In the data rows, 500 means zero.
Each row of this table is followed by its label. One hidden rule gives the labels. It looks at one to three of the table's principal directions, none of them among the few with the most spread.
vec![508, 422, 438, 402, 504, 590, 558, 497, 649, 493, 530, 538, 525, 441,
     447, 411, 571, 474, 437, 553, 414, 510, 539, 605, 464, 590, 546, 512,
     517, 476, 580, 473, 405, 391, 451, 458, 504, 568, 510, 500, 498, 536,
     461, 515, 508, 538, 495, 552] d
vec![399, 552, 471, 480, 503, 482, 543, 579, 589, 570, 472, 535, 564, 510,
     544, 416, 565, 540, 480, 499, 483, 377, 478, 580, 571, 453, 559, 424,
     512, 485, 487, 376, 526, 409, 502, 645, 564, 572, 603, 495, 482, 441,
     439, 531, 630, 384, 623, 468] e
vec![553, 677, 650, 562, 571, 296, 454, 649, 431, 529, 588, 498, 500, 565,
     584, 664, 467, 374, 552, 476, 584, 459, 416, 385, 632, 323, 444, 438,
     423, 300, 306, 448, 653, 437, 579, 760, 558, 373, 556, 448, 594, 532,
     466, 456, 483, 415, 672, 324] e
vec![605, 643, 423, 496, 515, 513, 533, 591, 556, 429, 533, 643, 558, 366,
     477, 522, 695, 283, 457, 521, 460, 532, 548, 368, 678, 462, 528, 574,
     527, 438, 435, 474, 396, 453, 373, 636, 535, 465, 426, 319, 682, 713,
     378, 491, 368, 596, 692, 578] d
vec![603, 548, 581, 439, 550, 447, 514, 553, 621, 492, 701, 595, 583, 423,
     513, 553, 632, 368, 378, 681, 441, 587, 613, 548, 512, 538, 460, 543,
     532, 329, 385, 496, 411, 325, 502, 523, 534, 527, 547, 424, 629, 591,
     415, 505, 474, 564, 588, 532] f
vec![542, 657, 589, 519, 521, 460, 451, 585, 512, 407, 444, 527, 552, 559,
     572, 618, 484, 189, 623, 317, 579, 408, 375, 263, 646, 423, 384, 583,
     403, 322, 639, 417, 561, 569, 543, 723, 381, 352, 496, 380, 503, 701,
     576, 507, 295, 533, 593, 485] d
vec![557, 474, 447, 378, 555, 555, 545, 449, 620, 461, 549, 576, 507, 386,
     332, 422, 601, 458, 445, 625, 481, 664, 530, 511, 381, 619, 531, 532,
     459, 483, 598, 451, 438, 338, 536, 433, 532, 473, 475, 490, 475, 536,
     434, 504, 488, 640, 512, 540] f
vec![410, 466, 237, 621, 608, 603, 608, 442, 323, 471, 533, 491, 436, 584,
     412, 562, 231, 496, 682, 299, 517, 369, 267, 448, 715, 298, 590, 508,
     509, 668, 407, 667, 672, 540, 360, 563, 548, 497, 410, 398, 712, 686,
     426, 361, 676, 548, 439, 395] d
vec![345, 431, 502, 465, 424, 618, 532, 504, 519, 571, 326, 593, 450, 600,
     477, 427, 503, 284, 575, 416, 609, 415, 428, 475, 510, 558, 523, 474,
     376, 522, 666, 416, 545, 445, 485, 600, 442, 515, 586, 541, 363, 461,
     521, 613, 363, 527, 565, 384] f
vec![608, 548, 450, 563, 553, 389, 500, 574, 328, 426, 575, 367, 439, 477,
     510, 562, 361, 542, 619, 326, 476, 489, 446, 313, 627, 294, 560, 475,
     573, 592, 341, 570, 533, 639, 460, 577, 575, 345, 362, 428, 548, 597,
     422, 349, 523, 533, 531, 488] f
vec![482, 485, 542, 597, 506, 486, 492, 393, 501, 512, 536, 543, 545, 506,
     525, 505, 520, 669, 444, 613, 478, 527, 507, 599, 452, 533, 457, 475,
     487, 510, 399, 554, 531, 531, 528, 404, 551, 587, 541, 529, 520, 387,
     557, 489, 635, 448, 407, 499] d
vec![598, 649, 517, 456, 600, 364, 474, 620, 496, 422, 611, 340, 554, 412,
     466, 434, 550, 568, 557, 434, 475, 504, 568, 325, 528, 391, 503, 436,
     619, 487, 429, 495, 447, 509, 496, 548, 533, 388, 370, 468, 498, 602,
     379, 460, 557, 639, 597, 633] f
vec![662, 725, 444, 526, 785, 350, 453, 631, 483, 258, 653, 392, 671, 387,
     475, 579, 464, 415, 626, 283, 484, 492, 466, 283, 672, 238, 398, 644,
     643, 487, 476, 555, 528, 497, 522, 595, 495, 358, 328, 272, 659, 828,
     352, 436, 564, 769, 566, 668] e
vec![309, 292, 497, 482, 381, 688, 575, 452, 599, 656, 431, 565, 430, 576,
     528, 365, 547, 448, 449, 594, 521, 414, 521, 674, 447, 634, 578, 433,
     465, 543, 509, 484, 440, 371, 390, 434, 524, 639, 606, 635, 408, 385,
     469, 624, 516, 542, 508, 395] f
vec![467, 383, 388, 536, 494, 564, 532, 465, 370, 531, 497, 458, 384, 545,
     459, 526, 338, 505, 563, 439, 506, 496, 439, 500, 540, 442, 567, 515,
     531, 603, 455, 631, 555, 537, 411, 423, 499, 488, 421, 521, 582, 565,
     480, 447, 559, 538, 422, 436] d
vec![346, 408, 457, 478, 423, 614, 579, 471, 475, 524, 444, 547, 486, 584,
     575, 491, 428, 521, 557, 379, 529, 303, 461, 497, 571, 479, 588, 428,
     561, 606, 474, 425, 501, 466, 464, 614, 518, 613, 578, 548, 491, 411,
     445, 500, 491, 453, 572, 443] e
vec![498, 441, 434, 531, 457, 484, 547, 397, 343, 536, 581, 630, 467, 423,
     435, 520, 571, 624, 404, 620, 422, 633, 593, 557, 544, 582, 540, 451,
     501, 613, 231, 593, 467, 500, 452, 354, 570, 624, 470, 472, 649, 430,
     489, 399, 638, 447, 497, 473] e
vec![505, 298, 454, 434, 391, 597, 495, 476, 560, 606, 423, 488, 342, 445,
     512, 472, 508, 462, 366, 617, 433, 659, 577, 719, 341, 675, 583, 651,
     502, 580, 622, 482, 400, 491, 517, 274, 480, 479, 481, 568, 381, 462,
     526, 550, 441, 490, 427, 474] f
vec![474, 532, 440, 551, 515, 500, 563, 452, 510, 536, 549, 705, 512, 441,
     483, 538, 614, 532, 405, 658, 480, 580, 506, 620, 542, 513, 541, 476,
     466, 494, 316, 473, 530, 396, 495, 513, 618, 606, 571, 457, 650, 431,
     447, 474, 618, 409, 558, 399] f
vec![629, 658, 539, 578, 661, 298, 491, 533, 436, 472, 743, 494, 509, 502,
     509, 692, 359, 470, 541, 572, 502, 603, 386, 433, 565, 315, 456, 546,
     494, 334, 329, 553, 675, 479, 623, 589, 574, 340, 487, 386, 684, 652,
     472, 351, 677, 458, 493, 407] e
vec![475, 344, 527, 540, 444, 515, 461, 435, 518, 610, 422, 441, 427, 469,
     464, 367, 571, 637, 392, 609, 415, 644, 564, 718, 355, 671, 493, 506,
     410, 581, 512, 566, 468, 551, 512, 221, 513, 540, 467, 597, 330, 368,
     607, 542, 627, 487, 365, 488] d
vec![484, 537, 427, 479, 547, 562, 570, 381, 523, 404, 531, 661, 590, 465,
     425, 530, 546, 528, 498, 517, 509, 533, 447, 476, 518, 530, 476, 471,
     452, 494, 493, 450, 515, 434, 533, 523, 523, 593, 559, 457, 599, 484,
     522, 444, 566, 476, 468, 502] f
vec![360, 309, 446, 502, 397, 671, 542, 381, 557, 611, 368, 556, 403, 558,
     469, 395, 466, 495, 479, 581, 520, 496, 456, 655, 383, 648, 563, 526,
     425, 590, 658, 500, 498, 490, 469, 372, 482, 560, 560, 599, 360, 401,
     558, 582, 500, 497, 398, 428] e
vec![710, 693, 620, 470, 514, 342, 419, 609, 508, 410, 530, 503, 491, 477,
     546, 685, 501, 397, 517, 506, 545, 561, 500, 325, 484, 407, 456, 531,
     505, 284, 535, 427, 537, 556, 604, 697, 467, 329, 477, 448, 563, 550,
     521, 458, 241, 393, 581, 504] d
vec![699, 755, 599, 509, 635, 263, 423, 653, 475, 417, 685, 463, 565, 418,
     540, 677, 554, 462, 477, 571, 532, 584, 556, 363, 563, 329, 423, 522,
     572, 311, 313, 493, 520, 444, 564, 641, 549, 363, 462, 399, 688, 609,
     400, 451, 450, 511, 630, 519] e
vec![456, 375, 503, 491, 408, 581, 577, 341, 515, 572, 560, 700, 455, 492,
     489, 549, 575, 633, 342, 719, 441, 592, 578, 744, 397, 691, 553, 423,
     446, 527, 327, 493, 466, 410, 528, 400, 579, 710, 626, 572, 566, 260,
     534, 461, 520, 323, 454, 389] e
vec![628, 673, 741, 546, 549, 287, 385, 695, 586, 516, 565, 442, 494, 506,
     695, 669, 565, 431, 450, 579, 569, 525, 546, 501, 464, 364, 424, 513,
     541, 233, 375, 399, 557, 438, 628, 660, 546, 374, 546, 535, 534, 464,
     457, 566, 396, 434, 637, 402] e
vec![680, 601, 500, 531, 620, 415, 472, 589, 411, 362, 562, 470, 442, 502,
     445, 669, 357, 290, 661, 366, 578, 498, 356, 217, 624, 285, 482, 556,
     476, 384, 475, 572, 597, 511, 459, 699, 508, 261, 368, 384, 646, 729,
     419, 407, 291, 640, 568, 425] d
vec![331, 414, 344, 549, 476, 684, 592, 417, 480, 504, 460, 474, 560, 510,
     476, 337, 497, 563, 553, 376, 463, 320, 458, 470, 644, 518, 559, 481,
     542, 727, 484, 548, 421, 524, 331, 460, 528, 606, 460, 460, 484, 571,
     439, 494, 646, 656, 513, 599] d
vec![405, 633, 362, 541, 492, 526, 596, 528, 538, 533, 480, 732, 579, 479,
     504, 471, 624, 436, 483, 553, 493, 412, 472, 534, 675, 437, 574, 446,
     501, 495, 426, 427, 527, 450, 408, 688, 570, 629, 604, 385, 660, 514,
     423, 512, 575, 353, 635, 459] e
vec![436, 370, 577, 382, 367, 559, 529, 540, 571, 591, 510, 496, 498, 522,
     563, 397, 599, 564, 396, 598, 482, 444, 696, 612, 403, 591, 564, 353,
     607, 498, 443, 462, 348, 393, 429, 469, 508, 671, 608, 664, 441, 306,
     448, 599, 441, 445, 538, 526] f
vec![467, 417, 569, 540, 503, 496, 503, 487, 413, 520, 555, 448, 410, 632,
     589, 650, 291, 459, 576, 414, 559, 423, 419, 532, 500, 439, 496, 493,
     479, 505, 419, 528, 587, 506, 552, 552, 503, 470, 560, 546, 486, 444,
     511, 459, 428, 461, 459, 329] d
vec![483, 512, 621, 571, 431, 398, 411, 561, 432, 595, 351, 436, 401, 650,
     610, 601, 367, 531, 537, 452, 575, 451, 419, 577, 438, 437, 473, 454,
     402, 425, 564, 469, 670, 631, 612, 595, 456, 448, 594, 598, 386, 318,
     655, 533, 405, 212, 442, 333] f
vec![655, 453, 496, 558, 579, 410, 482, 471, 345, 485, 623, 544, 378, 483,
     401, 670, 385, 489, 490, 617, 532, 704, 480, 511, 465, 414, 502, 510,
     449, 471, 295, 679, 596, 460, 488, 436, 582, 424, 453, 490, 675, 492,
     466, 407, 454, 508, 415, 336] d
vec![501, 487, 429, 615, 532, 475, 523, 488, 445, 603, 599, 513, 433, 489,
     566, 633, 436, 557, 388, 628, 462, 620, 450, 707, 542, 441, 537, 593,
     482, 532, 291, 543, 580, 464, 536, 416, 621, 490, 539, 460, 645, 513,
     490, 425, 731, 379, 457, 366] f
vec![489, 469, 345, 516, 504, 609, 579, 359, 439, 460, 584, 510, 487, 491,
     411, 513, 394, 652, 531, 524, 461, 463, 453, 455, 525, 503, 576, 493,
     588, 605, 455, 613, 499, 534, 416, 445, 519, 551, 416, 478, 659, 574,
     459, 386, 591, 535, 426, 584] d
vec![595, 497, 465, 622, 497, 472, 552, 326, 433, 533, 641, 728, 457, 486,
     465, 703, 443, 601, 377, 769, 453, 700, 427, 636, 479, 511, 523, 531,
     408, 432, 287, 590, 633, 498, 568, 461, 627, 546, 577, 441, 740, 429,
     574, 341, 628, 263, 386, 362] d
vec![459, 626, 610, 487, 438, 443, 472, 568, 467, 489, 596, 439, 561, 500,
     705, 574, 573, 470, 483, 444, 506, 422, 657, 404, 560, 503, 453, 513,
     675, 495, 380, 415, 377, 571, 551, 524, 433, 525, 505, 488, 517, 537,
     463, 524, 474, 523, 621, 616] e
vec![531, 543, 414, 488, 557, 519, 559, 577, 499, 463, 560, 589, 495, 492,
     462, 549, 474, 266, 572, 460, 524, 451, 410, 363, 677, 367, 537, 523,
     505, 399, 461, 524, 528, 403, 375, 658, 518, 438, 469, 391, 692, 723,
     394, 464, 465, 590, 603, 440] f
vec![644, 380, 695, 393, 415, 437, 429, 678, 569, 621, 486, 345, 273, 551,
     554, 571, 433, 359, 451, 620, 602, 597, 526, 512, 305, 470, 569, 454,
     441, 303, 521, 429, 479, 366, 530, 585, 561, 269, 550, 701, 348, 380,
     451, 569, 194, 475, 563, 288] e
vec![385, 580, 446, 469, 469, 547, 516, 415, 538, 415, 433, 577, 714, 428,
     488, 331, 697, 622, 486, 413, 395, 366, 610, 471, 587, 655, 434, 482,
     562, 623, 588, 451, 363, 600, 467, 441, 390, 712, 483, 407, 458, 499,
     555, 528, 581, 519, 531, 770] f
vec![578, 487, 417, 500, 504, 490, 513, 490, 381, 424, 605, 520, 473, 423,
     526, 620, 453, 354, 506, 428, 412, 568, 506, 396, 658, 494, 482, 661,
     556, 521, 420, 571, 423, 586, 445, 404, 437, 433, 375, 347, 663, 758,
     503, 374, 517, 583, 493, 551] d
vec![410, 277, 417, 477, 451, 577, 546, 430, 371, 540, 503, 444, 435, 511,
     472, 429, 437, 673, 480, 437, 426, 489, 589, 649, 481, 568, 563, 417,
     555, 728, 365, 608, 427, 517, 412, 296, 518, 665, 481, 591, 473, 361,
     492, 464, 606, 497, 395, 478] d
vec![436, 522, 432, 520, 476, 502, 560, 400, 315, 408, 569, 531, 589, 520,
     533, 577, 437, 715, 546, 333, 431, 321, 507, 428, 677, 486, 508, 389,
     569, 668, 280, 518, 470, 602, 468, 564, 507, 675, 509, 431, 628, 423,
     509, 332, 562, 373, 529, 556] d
vec![592, 625, 473, 541, 571, 443, 512, 594, 510, 447, 472, 562, 523, 506,
     446, 555, 502, 400, 567, 431, 530, 443, 365, 389, 640, 342, 512, 444,
     394, 384, 473, 483, 605, 471, 448, 767, 570, 420, 503, 404, 603, 564,
     466, 447, 401, 428, 604, 409] d
vec![403, 317, 527, 423, 374, 596, 479, 419, 551, 611, 293, 475, 400, 531,
     419, 334, 519, 567, 467, 563, 529, 531, 495, 588, 307, 705, 538, 471,
     380, 565, 729, 441, 481, 491, 533, 368, 452, 507, 530, 661, 233, 317,
     601, 594, 443, 482, 433, 469] f
vec![709, 501, 462, 558, 523, 432, 443, 513, 463, 558, 527, 497, 337, 435,
     431, 669, 456, 527, 365, 711, 472, 784, 480, 645, 392, 485, 533, 619,
     425, 414, 438, 612, 589, 505, 536, 396, 568, 367, 426, 495, 647, 521,
     542, 433, 461, 367, 405, 396] d
vec![520, 476, 501, 516, 432, 524, 498, 491, 452, 518, 504, 478, 443, 543,
     594, 646, 397, 431, 476, 459, 487, 474, 440, 524, 555, 519, 504, 594,
     448, 503, 501, 462, 491, 570, 535, 541, 478, 438, 545, 454, 502, 528,
     570, 428, 398, 377, 491, 439] d
vec![473, 481, 433, 459, 412, 577, 529, 386, 502, 475, 484, 562, 553, 471,
     526, 515, 496, 589, 440, 537, 455, 501, 529, 505, 483, 591, 519, 573,
     560, 581, 592, 445, 427, 569, 540, 441, 457, 569, 540, 471, 509, 484,
     562, 459, 527, 405, 448, 629] f
vec![495, 554, 441, 605, 519, 511, 495, 432, 351, 427, 522, 560, 491, 490,
     532, 628, 460, 449, 549, 402, 499, 501, 497, 441, 611, 489, 462, 609,
     536, 621, 401, 586, 510, 635, 484, 455, 456, 514, 413, 378, 617, 599,
     503, 446, 447, 562, 491, 519] e
vec![498, 532, 635, 485, 431, 445, 449, 529, 588, 562, 411, 615, 496, 540,
     567, 551, 586, 462, 424, 629, 544, 488, 520, 602, 425, 570, 462, 475,
     413, 339, 555, 395, 535, 454, 576, 598, 478, 539, 640, 553, 453, 332,
     572, 588, 341, 308, 550, 400] f
vec![479, 496, 692, 325, 557, 499, 450, 539, 799, 474, 463, 402, 580, 507,
     432, 281, 619, 481, 536, 557, 563, 447, 547, 490, 239, 643, 424, 414,
     464, 328, 811, 352, 434, 327, 603, 516, 426, 459, 551, 656, 183, 405,
     484, 687, 370, 700, 519, 578] d
vec![475, 491, 615, 397, 481, 485, 456, 528, 628, 488, 453, 426, 555, 498,
     519, 381, 569, 506, 506, 505, 524, 465, 570, 474, 368, 584, 452, 475,
     525, 444, 684, 397, 420, 471, 567, 476, 429, 484, 536, 588, 295, 434,
     520, 608, 436, 575, 504, 590] d
vec![580, 618, 271, 537, 605, 537, 544, 377, 291, 246, 622, 453, 658, 416,
     393, 581, 382, 607, 622, 259, 412, 412, 424, 193, 774, 396, 448, 586,
     609, 676, 439, 659, 447, 686, 380, 480, 434, 500, 297, 254, 770, 815,
     502, 259, 604, 632, 435, 776] f
vec![606, 474, 539, 494, 567, 374, 487, 592, 527, 568, 669, 511, 456, 386,
     517, 547, 618, 522, 326, 705, 410, 706, 634, 724, 464, 509, 507, 509,
     514, 425, 228, 537, 447, 345, 504, 370, 622, 519, 507, 504, 606, 464,
     413, 484, 623, 482, 529, 399] d
vec![666, 626, 614, 517, 538, 306, 406, 750, 568, 627, 553, 380, 368, 444,
     557, 570, 595, 441, 386, 688, 521, 660, 572, 590, 429, 395, 529, 497,
     500, 282, 358, 483, 532, 404, 519, 559, 599, 314, 459, 556, 547, 508,
     408, 559, 447, 438, 627, 374] d
vec![645, 609, 589, 581, 538, 305, 345, 544, 478, 490, 407, 413, 507, 426,
     512, 540, 562, 691, 418, 571, 468, 632, 530, 562, 411, 487, 414, 566,
     457, 449, 521, 517, 565, 629, 615, 420, 499, 413, 430, 496, 453, 410,
     610, 506, 513, 368, 449, 547] d
Which label does each new row get?
vec![577, 633, 534, 481, 577, 393, 468, 603, 583, 523, 498, 574, 511, 426,
     405, 452, 663, 417, 462, 678, 575, 630, 517, 464, 459, 445, 480, 446,
     433, 322, 486, 468, 539, 354, 485, 570, 562, 424, 511, 508, 555, 510,
     431, 582, 492, 537, 587, 438] e
vec![530, 524, 619, 483, 445, 496, 457, 528, 586, 496, 414, 438, 500, 542,
     523, 449, 532, 516, 526, 523, 581, 451, 490, 408, 399, 496, 483, 416,
     459, 408, 613, 428, 481, 520, 511, 593, 501, 426, 545, 604, 350, 392,
     534, 573, 339, 492, 509, 504] d
vec![467, 595, 533, 449, 509, 547, 481, 534, 678, 489, 356, 466, 610, 530,
     457, 368, 586, 531, 516, 459, 548, 422, 451, 473, 422, 515, 474, 445,
     441, 425, 762, 373, 543, 463, 568, 633, 466, 505, 557, 548, 356, 450,
     552, 602, 475, 466, 527, 602] d
vec![362, 439, 376, 601, 570, 607, 571, 377, 464, 556, 441, 645, 439, 581,
     389, 488, 408, 483, 564, 520, 578, 562, 358, 635, 457, 475, 534, 490,
     400, 589, 522, 579, 710, 444, 524, 452, 544, 579, 544, 524, 549, 455,
     513, 531, 665, 500, 384, 332] e
vec![668, 558, 463, 493, 542, 386, 437, 665, 427, 466, 482, 384, 393, 405,
     497, 572, 478, 419, 513, 426, 494, 599, 509, 399, 549, 367, 551, 596,
     545, 512, 467, 504, 486, 541, 481, 545, 538, 289, 351, 434, 529, 623,
     405, 456, 377, 552, 597, 484] f
vec![678, 529, 658, 484, 511, 299, 400, 671, 534, 588, 559, 412, 391, 436,
     558, 574, 587, 546, 354, 735, 538, 733, 622, 617, 331, 424, 501, 444,
     499, 316, 333, 474, 493, 397, 563, 460, 620, 380, 541, 639, 495, 341,
     461, 553, 466, 393, 516, 357] d
vec![398, 404, 647, 434, 412, 509, 494, 542, 583, 584, 475, 455, 481, 554,
     607, 398, 564, 443, 480, 503, 517, 459, 598, 595, 393, 613, 491, 423,
     478, 498, 534, 386, 402, 468, 550, 465, 480, 538, 620, 625, 240, 334,
     516, 614, 438, 509, 523, 440] e
vec![533, 685, 558, 419, 572, 509, 495, 557, 693, 396, 538, 473, 681, 467,
     462, 404, 636, 376, 548, 458, 516, 402, 507, 329, 524, 524, 417, 497,
     496, 363, 687, 403, 421, 447, 509, 653, 434, 449, 496, 420, 436, 652,
     468, 563, 393, 660, 603, 689] f
vec![589, 391, 337, 577, 501, 569, 526, 435, 363, 504, 502, 405, 336, 523,
     417, 591, 251, 549, 552, 463, 484, 561, 353, 487, 517, 407, 604, 584,
     472, 630, 494, 661, 575, 614, 422, 447, 559, 358, 389, 471, 570, 591,
     506, 359, 484, 483, 362, 432] d
vec![457, 433, 617, 435, 484, 454, 446, 629, 713, 658, 369, 477, 467, 548,
     556, 410, 572, 509, 387, 629, 516, 534, 532, 812, 300, 542, 510, 461,
     427, 358, 661, 369, 569, 345, 614, 514, 518, 542, 666, 664, 306, 279,
     543, 680, 514, 318, 494, 370] f
vec![302, 330, 418, 461, 376, 625, 525, 395, 428, 550, 249, 507, 463, 606,
     440, 342, 408, 644, 585, 359, 521, 313, 450, 549, 465, 604, 563, 398,
     449, 710, 700, 486, 525, 599, 452, 479, 417, 644, 555, 604, 304, 289,
     596, 546, 452, 383, 425, 488] d
vec![580, 656, 638, 575, 581, 299, 442, 569, 383, 433, 548, 510, 491, 585,
     603, 739, 361, 415, 611, 411, 632, 530, 357, 341, 554, 274, 405, 467,
     428, 321, 399, 430, 703, 540, 672, 700, 525, 344, 578, 485, 563, 482,
     565, 424, 493, 358, 509, 307] f
vec![518, 413, 503, 480, 473, 567, 509, 418, 568, 531, 544, 455, 512, 466,
     435, 403, 545, 635, 418, 657, 465, 552, 557, 553, 392, 595, 511, 472,
     516, 507, 502, 568, 419, 455, 443, 355, 531, 539, 484, 576, 481, 460,
     504, 515, 570, 574, 417, 588] f
vec![380, 421, 564, 414, 423, 579, 470, 473, 549, 478, 415, 354, 591, 553,
     586, 378, 516, 555, 512, 310, 438, 368, 597, 557, 442, 670, 415, 504,
     536, 603, 700, 438, 367, 618, 555, 367, 325, 615, 525, 563, 250, 443,
     638, 571, 488, 515, 414, 678] d
vec![415, 513, 539, 417, 518, 535, 495, 621, 658, 535, 474, 369, 580, 524,
     553, 348, 579, 480, 496, 423, 491, 384, 584, 583, 459, 520, 490, 453,
     567, 494, 620, 418, 420, 423, 496, 523, 457, 559, 544, 565, 349, 489,
     452, 635, 520, 568, 552, 594] f
vec![406, 471, 402, 434, 477, 642, 610, 483, 585, 519, 544, 601, 519, 531,
     497, 474, 473, 392, 522, 519, 524, 407, 471, 481, 544, 478, 594, 501,
     589, 495, 555, 452, 487, 372, 440, 602, 510, 567, 560, 489, 595, 589,
     393, 521, 527, 544, 563, 514] e
vec![546, 545, 600, 462, 429, 542, 470, 460, 569, 449, 566, 462, 613, 522,
     570, 543, 541, 539, 441, 570, 496, 393, 579, 425, 492, 575, 417, 493,
     554, 393, 531, 508, 363, 527, 455, 524, 422, 552, 549, 512, 541, 510,
     558, 513, 351, 488, 480, 665] f
vec![484, 464, 562, 540, 508, 407, 461, 613, 430, 545, 529, 373, 480, 536,
     645, 542, 438, 605, 484, 434, 502, 431, 577, 595, 520, 371, 522, 460,
     619, 577, 323, 511, 499, 502, 508, 514, 565, 531, 535, 559, 479, 379,
     424, 524, 545, 447, 539, 445] e
vec![504, 472, 557, 410, 500, 544, 499, 522, 612, 531, 462, 517, 451, 545,
     459, 504, 488, 342, 507, 519, 551, 548, 456, 532, 385, 571, 492, 518,
     406, 378, 680, 423, 546, 397, 589, 545, 448, 441, 547, 555, 408, 506,
     534, 560, 382, 511, 502, 429] e
vec![628, 589, 416, 654, 579, 436, 492, 458, 316, 354, 577, 560, 545, 489,
     540, 733, 353, 467, 566, 377, 474, 521, 375, 357, 716, 299, 439, 622,
     515, 508, 359, 631, 601, 663, 474, 554, 511, 443, 426, 307, 767, 687,
     554, 324, 550, 445, 424, 501] f
vec![523, 415, 477, 501, 561, 533, 504, 393, 407, 386, 491, 465, 473, 539,
     406, 545, 320, 507, 642, 314, 498, 453, 368, 378, 516, 502, 473, 535,
     444, 574, 577, 572, 577, 562, 534, 492, 446, 442, 399, 462, 469, 563,
     542, 395, 438, 611, 425, 491] e
vec![483, 559, 499, 472, 503, 493, 501, 568, 604, 520, 507, 449, 514, 468,
     552, 440, 579, 560, 468, 533, 485, 473, 564, 558, 453, 493, 536, 471,
     592, 478, 512, 429, 449, 472, 505, 509, 520, 518, 501, 546, 471, 476,
     440, 557, 540, 494, 547, 550] e
vec![545, 524, 513, 395, 560, 562, 516, 470, 596, 427, 537, 541, 561, 493,
     364, 451, 531, 365, 534, 534, 563, 581, 514, 406, 393, 542, 454, 494,
     471, 417, 678, 505, 485, 394, 526, 507, 440, 477, 511, 512, 477, 571,
     491, 560, 401, 653, 455, 575] d
vec![549, 391, 526, 520, 433, 440, 456, 504, 561, 679, 481, 497, 378, 437,
     493, 436, 574, 570, 315, 780, 413, 742, 583, 784, 322, 626, 543, 563,
     434, 471, 500, 535, 489, 500, 541, 266, 555, 472, 518, 576, 404, 391,
     568, 544, 617, 374, 399, 430] d
vec![553, 549, 417, 478, 465, 587, 519, 485, 462, 407, 446, 486, 530, 514,
     466, 563, 428, 457, 563, 381, 539, 383, 414, 302, 607, 444, 527, 529,
     494, 538, 593, 486, 466, 559, 423, 669, 476, 437, 477, 422, 559, 592,
     494, 436, 295, 498, 545, 580] d
vec![449, 356, 356, 495, 408, 685, 613, 377, 415, 491, 540, 616, 466, 479,
     451, 496, 486, 457, 485, 511, 466, 463, 511, 446, 616, 564, 593, 508,
     533, 650, 387, 583, 382, 483, 315, 453, 534, 595, 476, 451, 633, 563,
     434, 428, 463, 589, 511, 517] d
vec![394, 452, 343, 588, 514, 558, 615, 400, 313, 473, 546, 681, 478, 535,
     483, 594, 391, 470, 589, 400, 497, 405, 373, 445, 735, 410, 561, 470,
     488, 622, 279, 565, 586, 500, 398, 570, 562, 599, 507, 391, 723, 556,
     448, 362, 625, 469, 532, 361] f
vec![497, 485, 394, 569, 608, 526, 496, 435, 301, 354, 476, 360, 525, 556,
     428, 549, 269, 531, 691, 160, 511, 425, 348, 347, 621, 388, 443, 547,
     460, 706, 543, 619, 591, 669, 506, 485, 445, 434, 382, 404, 476, 618,
     559, 375, 535, 609, 378, 541] e
